Each path below is one point turned by a fixed rotation once a step. After each direction that follows a path, write how fast that rotation turns it, in degrees each step (0 if it stays still).
Each turn is a multiple of 5 degrees from 10 to 175, or 0.
Each row of a path follows its step; steps can be skipped.
Path 1:
step 0: [  3.6   5.2  16.6  -8.3  -3.5  12.6  -8.2  -9.6  -9.5   0.1  -0.1 -17.5
  -1.8  18.6  11.4 -23.3  -0.1   6.6  -0.5  10.9 -11.8   8.2   6.8  -7.2
   6.1   1.6  20.5  -2.8  -5.3 -10.0 -19.5 -16.1  -1.7   8.0   2.8  19.2
  19.0  -4.1  13.3  -0.2 -16.0  -6.1 -11.4   8.9  15.1   0.9  -0.6  23.3
 -10.9 -10.0 -18.6 -18.9  -9.3]
step 1: [-12.1   1.3   1.2   2.2  -1.0  -1.3  15.1  -3.5  -2.2  -6.1   8.4  -0.9
  10.0 -19.6  11.9 -11.0 -13.1  -7.7 -10.4  20.2  -0.2  20.7 -12.8 -21.1
  18.5 -19.4  -4.0 -13.6  18.6  18.2  13.3   0.1   4.0  -3.2   8.9  23.6
  12.9  10.1   7.0  -0.3   1.4   7.5   9.7  -0.5  17.4  18.0  -6.7  11.1
   3.5 -14.9  -3.7   1.2  -6.4]
step 2: [-36.4  14.0  -7.3  -9.5   5.2   8.2  -5.7  -8.4 -20.8  -4.6  -2.2   8.8
  10.8  12.2   6.8 -11.2  -6.8  -4.5 -28.1   1.1  -7.8 -10.3   2.3 -12.4
   8.9 -14.1   3.6  -2.6   4.3  -2.2 -19.0  19.0   8.2  10.7  -4.2   2.5
  -3.4 -13.3  11.8 -10.2 -15.7   5.2  19.2   4.5  -4.3   2.9  -7.5   8.1
 -14.1   9.4   1.4 -21.0   0.6]
step 3: [  4.1  13.2  15.4  11.2  10.0  -0.9  -4.4  -1.2   7.8 -13.7  14.4  26.5
 -12.3   1.4  11.7 -24.7  25.0   1.8  -9.5   8.9   4.6  17.6  18.7 -18.6
  13.6 -16.7   5.3  -7.3  -2.2  -7.0  -5.3   3.2  -0.4   5.7  -5.0   4.6
  10.4   5.3 -19.0  10.8 -12.2  17.1   5.2   2.3   0.4   9.6  -3.6  12.5
 -16.6 -10.6   7.4   3.7  -3.7]
step 4: [-24.4 -14.1 -29.5   3.5   0.0   7.3   5.9  -7.8   7.4 -10.4   2.6   0.6
  11.9  -7.0   1.7  -7.4  -2.7   8.9 -14.0  -4.3  18.3  18.6   5.1 -27.6
  -1.8  10.2  -9.6 -13.1   4.7 -13.6   0.3  19.7  18.3  -5.2  -6.1  -7.3
  15.7  -2.7  -6.5  -5.1  -4.5  -1.1   0.6   3.7  17.8   7.6   3.8   7.0
  -8.9  16.5  20.2   7.5  -1.1]
step 5: [ -5.1  -5.0  -6.0   2.8  19.6  13.6 -10.5 -14.9  10.3 -17.2   0.6   7.3
  11.7  13.0  -4.5  -2.0   3.0   5.9  -7.1   7.1  15.8   4.4   4.6   3.4
   6.8 -11.0  12.8  16.6   4.1 -21.3 -15.9 -13.1   0.8  26.8  -3.3  -1.5
 -15.3   6.3  -7.5   1.3  -2.4   8.0  11.3 -17.4   3.4  -4.7 -19.5  18.9
  -9.9  25.5  -0.9  16.0  -1.9]
step 6: [ -5.0  -5.5   3.1   7.4  13.4  -2.5   5.0  10.5   9.3 -13.3 -13.6 -14.9
   7.6 -26.7   1.2  -4.6  16.7  -3.9  13.6   6.0   6.5  17.9  10.6  -3.2
  -6.0   4.7   6.9  -1.6  -8.3 -19.9 -13.5   9.2 -16.7   2.2  10.7   8.2
  37.9  13.7 -15.6  -1.5  -3.9   2.4   2.6 -11.3  -5.6  -6.7  -4.7  15.3
   3.1  12.0  14.1  -8.6  -7.6]
step 7: [  5.2 -19.1 -10.8  15.3  13.8  -0.1  -9.5 -19.4   3.6   2.6  10.3  -8.3
  20.7  -9.7  -0.5  -3.2 -27.6  -8.6   0.0  -3.7  13.5   9.9  -9.3 -12.0
 -21.7 -13.7  16.6 -11.6  11.7  -5.3 -22.1 -15.2  -8.7 -11.5  -1.5   4.1
   4.4   5.5  13.1  -8.2 -11.5   3.6  -7.4   7.9  -4.1  -1.6   7.2   9.7
  -7.1  24.9  -5.7   3.8  -6.1]
step 8: [ -9.4   1.2  11.2  15.2   6.9   7.3   2.2 -22.7  -3.3 -18.7 -19.0  -0.3
  15.3  -1.4   3.3 -13.4  -5.5 -14.3  20.0  21.6  -6.6   1.0  -5.8  -4.6
   2.7  -2.1   7.9  -3.3 -13.5  -3.8  -7.7   0.4 -24.3  11.9  -4.3  -3.8
   3.5  25.7  16.6 -13.6   4.7  17.4  15.1  -5.1   1.6 -10.9 -12.7 -15.3
  -4.8  -5.0  -1.9   4.1  -9.7]
step 9: [  0.1  -0.2 -14.6  -2.3 -12.8 -13.1 -17.8   1.0 -11.9  -4.6  -8.6   6.1
   7.6 -18.4  14.2   1.7   9.6   0.3   0.2   0.8   3.0  11.6  -9.4 -14.4
   5.8  -1.1  14.1  -9.3   2.2 -11.7  -5.8  13.8 -22.6 -13.7 -11.9   8.5
  -0.8  14.2  20.2   0.9  -7.8   5.3 -18.4  15.3 -15.4 -13.9  -8.3  21.9
  -8.9  -7.1  -2.8 -19.9 -21.9]
step 10: [-29.2 -18.0   6.1  -0.4  -1.6   2.0  -2.3 -29.6  -1.3 -12.6   2.0  16.1
  -2.0   7.3  10.7  -8.6  -5.2   3.6 -13.0   8.4  12.0   4.3   1.9  -3.9
   1.5 -32.6   6.5  -8.9 -23.0   1.0  16.5  -5.2  -5.7 -23.7  -5.1  12.0
  -4.3   7.4  13.6  -4.3  -0.8   8.2  -4.9   1.5  -3.2 -13.4  16.8   2.0
  10.7  -4.4  -4.2  13.9  -4.1]
Directions:
[-2.2  0.2  4.0  1.8 -3.2 -0.8 -0.8 -1.0  2.2 -7.8  4.7 -2.8 -7.5 -1.2
 -0.2 -4.9  2.5 -1.1  2.5  1.6 -4.4 -2.6 -3.2 -0.8 -1.5 -1.7 -2.4  1.6
 -2.4  6.1  2.9 -0.9 -0.4  0.7 -1.3 -2.5  2.7  2.8 -0.2 -1.9 -3.6 -3.9
 -4.5 -3.6 -2.0  0.1 -7.4  1.7 -2.7  4.5 -1.8  4.6  3.5]  145
[ 3.0 -6.2  1.6 -1.9 -3.8 -3.0 -3.2  4.5 -0.7  1.3  3.5  3.2  3.4 -4.5
  3.6 -3.6  1.7  2.3  4.6 -2.0  1.9  0.3  1.4 -2.5  3.8 -4.6 -4.3  0.9
 -1.7 -0.5 -3.2  1.2 -4.6  1.6 -1.6  1.8  3.5 -1.9 -2.4 -1.8  1.3 -3.0
 -6.3 -2.2  4.5  0.4  8.4  1.5 -1.4 -0.8 -3.0 -1.7  4.7]  120
[-6.9 -2.1 -1.3 -3.4  6.8 -2.3  1.4 -2.2  2.5  3.7 -2.2 -0.6  2.2 -4.5
  3.0 -4.9 -2.3 -2.6 -0.1 -3.2  5.4  3.0 -5.8  2.8 -3.0 -2.1 -2.5  3.7
  2.9  3.6  3.4  0.1  3.3 -5.3 -0.1 -1.2 -3.4 -3.4  2.1  2.2 -0.9  1.6
 -5.8  3.2  2.3 -0.9 -1.5 -1.4 -1.9  2.3  1.8 -1.2  5.0]  130
[ 4.5 -2.8  4.0 -0.6  3.3 -1.8 -1.2 -5.9  2.2  1.8  3.4  3.7 -3.0  5.2
 -0.1  0.4  1.4 -8.6  2.4  4.4  5.1  4.1 -3.6  2.3  4.4 -3.7 -4.9 -0.8
 -3.8 -2.4  1.2 -3.0  3.1  0.5  4.0 -3.2 -1.5  4.4  0.4  2.3  1.3  0.1
  3.4 -1.5 -2.0  3.3  1.9  3.9  2.4 -1.6 -2.2 -1.6  0.9]  155
[ 5.3 -0.8  1.8 -2.9  1.9  0.7  1.4 -0.1  1.0 -2.8 -3.8  5.0  1.4  4.4
  3.4 -4.7 -1.4  6.2  4.4  0.4  5.5  1.6  1.1 -1.8 -1.7  4.2  1.8 -7.9
  4.2  1.8 -2.5 -0.8  2.8 -2.1  0.3 -0.7  1.6  1.6  4.8  0.9 -3.1 -7.6
  1.5 -1.7 -1.7  2.0 -2.2 -6.4 -0.2 -0.4 -0.5  1.4  3.7]  95
Path 2:
step 0: [ -6.6  -6.3   2.3  -1.1  -2.7  -2.1   1.6   4.8 -12.2  15.0 -12.4   8.2
  -8.9  19.7  -0.4  10.2 -15.3  13.6  -0.9   1.5  12.6 -16.1 -15.4  -8.6
  11.2  -3.6 -27.3 -10.9  13.0  11.7   1.0  28.6 -16.9 -12.1 -11.1  -6.1
  11.7  -0.1  -6.6 -11.7  21.1   8.2  -6.2   8.4 -20.1   5.4  12.1  -0.8
  22.9 -14.7  -1.5   5.9  -4.1]
step 1: [-19.8   1.9 -19.7  -5.8  -0.8  16.7 -12.0   2.3  -9.1   0.2   2.8  -2.6
 -17.9   9.8   8.3  -0.3  -6.8 -16.3 -20.4   8.4  13.1 -17.2  12.6  19.6
  12.4  -0.7  -1.5  14.2  -9.3   9.1 -11.1  21.9  -1.5 -12.6   4.1   4.7
   6.9   0.4  14.5  -3.9  11.6  11.9  -2.4   5.1 -13.7  22.2 -12.2   2.1
   4.6 -11.2  23.8   2.8  19.0]
step 2: [  5.8 -18.4 -18.3  12.1  11.7  -1.3  -2.0 -11.8   9.2  -8.9   1.3  -1.2
  -3.3   3.9  15.6  -7.7   6.2 -16.3 -36.8  -9.3  -8.1   5.7  -0.9   8.7
  -1.3  -6.3 -26.2  -2.0  10.3  -0.3   3.5  10.4   5.7 -29.4   2.7   6.9
  11.3   3.6   6.8  15.2  -3.3 -18.0 -28.8   3.0 -16.1   5.7  -0.6  -8.4
   4.3  -3.3   5.3   4.2  -0.8]
step 3: [ 12.5  -0.7  -8.1  10.5   6.3 -18.1  -2.0  -7.3 -14.0 -17.7  -4.5   7.0
   3.4  -4.4  19.5  -3.6  -3.0  -4.3 -24.4  -2.1   2.5 -18.5  -3.1  15.5
   7.7  -7.5  -9.3  19.4  -9.9 -10.4  21.9 -12.9  -0.4  -8.3 -15.5   5.1
 -24.7  -0.4  -4.9  -7.9   0.3 -10.4   5.2 -16.4 -23.4  -9.6  19.9  11.6
  -0.6 -17.3  18.9   7.8  -1.0]
step 4: [  9.4  15.7  -1.3   3.0  21.8   3.4   0.3  -3.3 -10.9   1.7  -6.8  -8.0
  -9.9 -21.6   9.0  16.7  -8.0   5.1 -19.8  -3.6 -13.3   8.2 -21.0  -7.2
  15.8 -10.5  10.5   0.3 -11.0  17.7   6.1   7.8  18.9  -9.0  -1.7  -3.7
   2.5  17.3  -5.2   1.9   7.3  -0.4  -1.6  -6.0 -23.7  -5.4  19.6  34.9
   9.5  10.5  -5.9   1.1   4.3]
step 5: [-16.1  -4.2 -13.7  11.1  -1.7   0.8 -11.0  -4.8 -22.7  -0.3 -12.2 -13.8
  -2.1  12.5  -0.9 -17.1   8.2  -8.4   0.0 -21.1   2.8  -9.2 -15.7  -0.2
   5.7  -0.6 -20.6   0.0 -26.7  20.0  -1.5  -6.8  -0.2   6.5   2.6  -6.9
  11.0  16.6  -5.3 -11.5  27.2  -0.9   0.8  -5.7   0.7  -2.3  23.9  10.4
  13.4  23.3   0.7 -11.3  -0.7]
step 6: [  1.7  -2.2  -7.1 -11.6  -8.3   3.0   1.2  -0.4   3.2  -8.3   5.4  18.8
  -6.5  19.5  -4.1  15.6   3.8 -17.4 -10.2   9.8   8.4   8.0  -4.1   0.2
 -12.8 -12.6  -6.7  -8.5   0.4   6.5  -6.8  -3.1  -7.1   5.1   4.8   5.5
  12.0  24.9  -6.3  -3.5  34.7  16.2 -15.5 -20.1 -19.2  15.9   5.7  15.9
  -1.7   8.2  21.3 -17.6 -15.4]
step 7: [ -6.0 -21.5  -1.6  -7.2   2.6   5.4  14.3  -0.5 -18.7  -2.8   9.1   3.1
  -7.6  10.6   4.6   7.7   5.1  -3.8  18.7   6.7  14.9  -7.6  -2.8   3.2
 -13.7  -6.2 -29.4  15.1  16.3   8.9  16.0   6.2   7.0 -18.2   8.1  -1.4
 -15.0   7.9   1.1  -0.6  21.7  -9.9 -21.0  14.8  -8.1  20.1  -0.2  24.2
  10.8 -14.6  -4.4  -2.1   4.9]
step 8: [  3.7   3.8 -14.9   8.9   3.5   4.6   9.4  -8.1  -8.5  19.2  35.1  -0.7
 -24.8  -0.1   8.7  -7.4  17.6 -14.0 -15.7  -7.9  10.9  -5.7  -9.7  12.5
  -3.4 -13.9   9.8  16.6  -6.0   5.5  11.1  10.2  17.8  -2.4  -9.2  16.8
   3.1 -11.6   6.9  -6.3   3.6  -6.0  -5.7   6.4   6.0  15.0  -0.6  13.8
  -1.6 -19.1  18.7 -13.4  -8.9]
step 9: [  1.6   8.3   2.4   7.0   8.8 -10.1   5.7   6.6   0.7 -10.4   7.1 -11.2
 -14.5   3.8  15.5  16.9  26.3 -10.3 -12.1 -15.8  -4.2 -21.8  -9.5  -4.2
  -5.3  13.9  -9.2  -5.5  -3.4  13.0   9.0  -8.5  13.8 -31.5 -16.5   1.9
   6.7 -19.9   6.2  15.6   0.0  -7.4 -17.6  -8.2 -10.5 -11.1   1.8   6.6
   6.3   7.2  -0.8  -5.2 -24.2]
step 10: [ -1.6  -6.3 -15.9   0.6  -5.1   2.8   1.8  -3.5 -20.2 -19.8  12.2  -2.7
  -2.3 -19.1  25.2   7.5  14.7  -3.2  10.4  -7.2 -14.9 -14.8 -10.6   0.8
  13.2  10.4  -4.1  12.1  -0.9   3.3  -6.8 -21.3   0.1   3.4 -15.1  -4.3
 -10.4   2.5  -0.3  19.5   5.3   9.9  10.2 -14.9 -12.5  -8.1  10.7  17.6
 -18.1  10.6  25.5 -18.2   8.7]
Directions:
[-3.0 -3.2 -7.9  1.1  2.6  0.3  0.7 -4.3  1.1 -1.3  4.6  1.3  1.1  1.9
 -3.5  8.7  4.2  0.1 -5.1  3.5  0.7 -3.2 -3.3  0.6  0.8  4.7  0.0 -2.4
 -0.8 -2.6  0.0 -3.4  3.3  2.3 -1.2 -3.7  1.8  2.6 -2.4 -2.7  4.3 -2.8
  5.8  6.2 -1.3 -2.5 -1.7 -0.1 -0.5 -1.7 -2.7  4.5  0.2]  0
[ 2.7 -1.7 -1.3  0.6 -2.2  4.3 -2.9  3.9  7.5 -1.7  3.2 -0.1 -2.5  1.2
  1.7  2.1  0.2 -4.5  3.3 -1.8 -2.7 -1.8  0.6 -4.1 -0.2 -3.1 -5.9  1.1
 -0.6  2.3 -4.2  0.3 -7.1  0.2  3.2  2.2  0.9  1.6 -1.1 -5.7  4.5  6.2
  3.1  0.1 -0.9  4.6  0.5 -1.6 -1.4 -1.6 -5.8  2.0  5.5]  65
[-3.4  3.1 -4.0  8.7 -0.7  0.9 -1.3 -4.0 -5.0 -2.2  1.2  2.0  4.5  3.9
  3.2 -1.6 -3.8  2.3  2.3 -3.2  1.9 -2.1  2.4  1.6  3.9  0.2 -1.7  7.5
 -1.6 -0.9  2.1 -3.1 -5.8  4.2 -4.7 -4.0 -1.7 -2.0 -2.7  1.1  1.4  1.8
  1.4 -1.2  5.9  4.6 -2.6  0.7 -1.1 -2.3 -0.3 -1.7 -1.0]  155
[ 0.7  5.7 -2.4 -1.0  6.3  1.0  1.3  3.3 -0.6  5.9  2.2  0.9 -5.1 -2.1
 -5.3 -2.9 -2.5  0.8 -1.0  0.8  3.6 -5.4  2.6 -3.7  3.0 -0.3  0.6  0.2
 -6.7  9.5 -0.2  5.0 -2.0  2.6 -0.9 -0.3  1.0 -1.7 -0.1 -0.3 -3.4 -2.3
  0.6  3.9  3.1 -2.0  0.2  4.5  1.7 -2.0 -2.8  2.7 -0.4]  95
[ 0.6 -4.7  0.0 -4.9 -2.5  0.5 -2.4  3.9 -1.6  0.3 -3.2 -3.0  0.6  2.5
 -3.6 -3.0  7.2  0.1  4.5  0.7  4.3 -1.7 -0.9  5.0  3.0  1.8 -1.8  8.0
 -7.5 -0.9  0.5 -2.0  1.9  1.6 -0.7  4.3 -0.7  1.8  0.6 -0.8 -2.4  0.5
  6.3 -3.2 -0.6 -2.9 -0.4 -0.2 -1.0 -4.0  5.7  2.1  3.6]  160
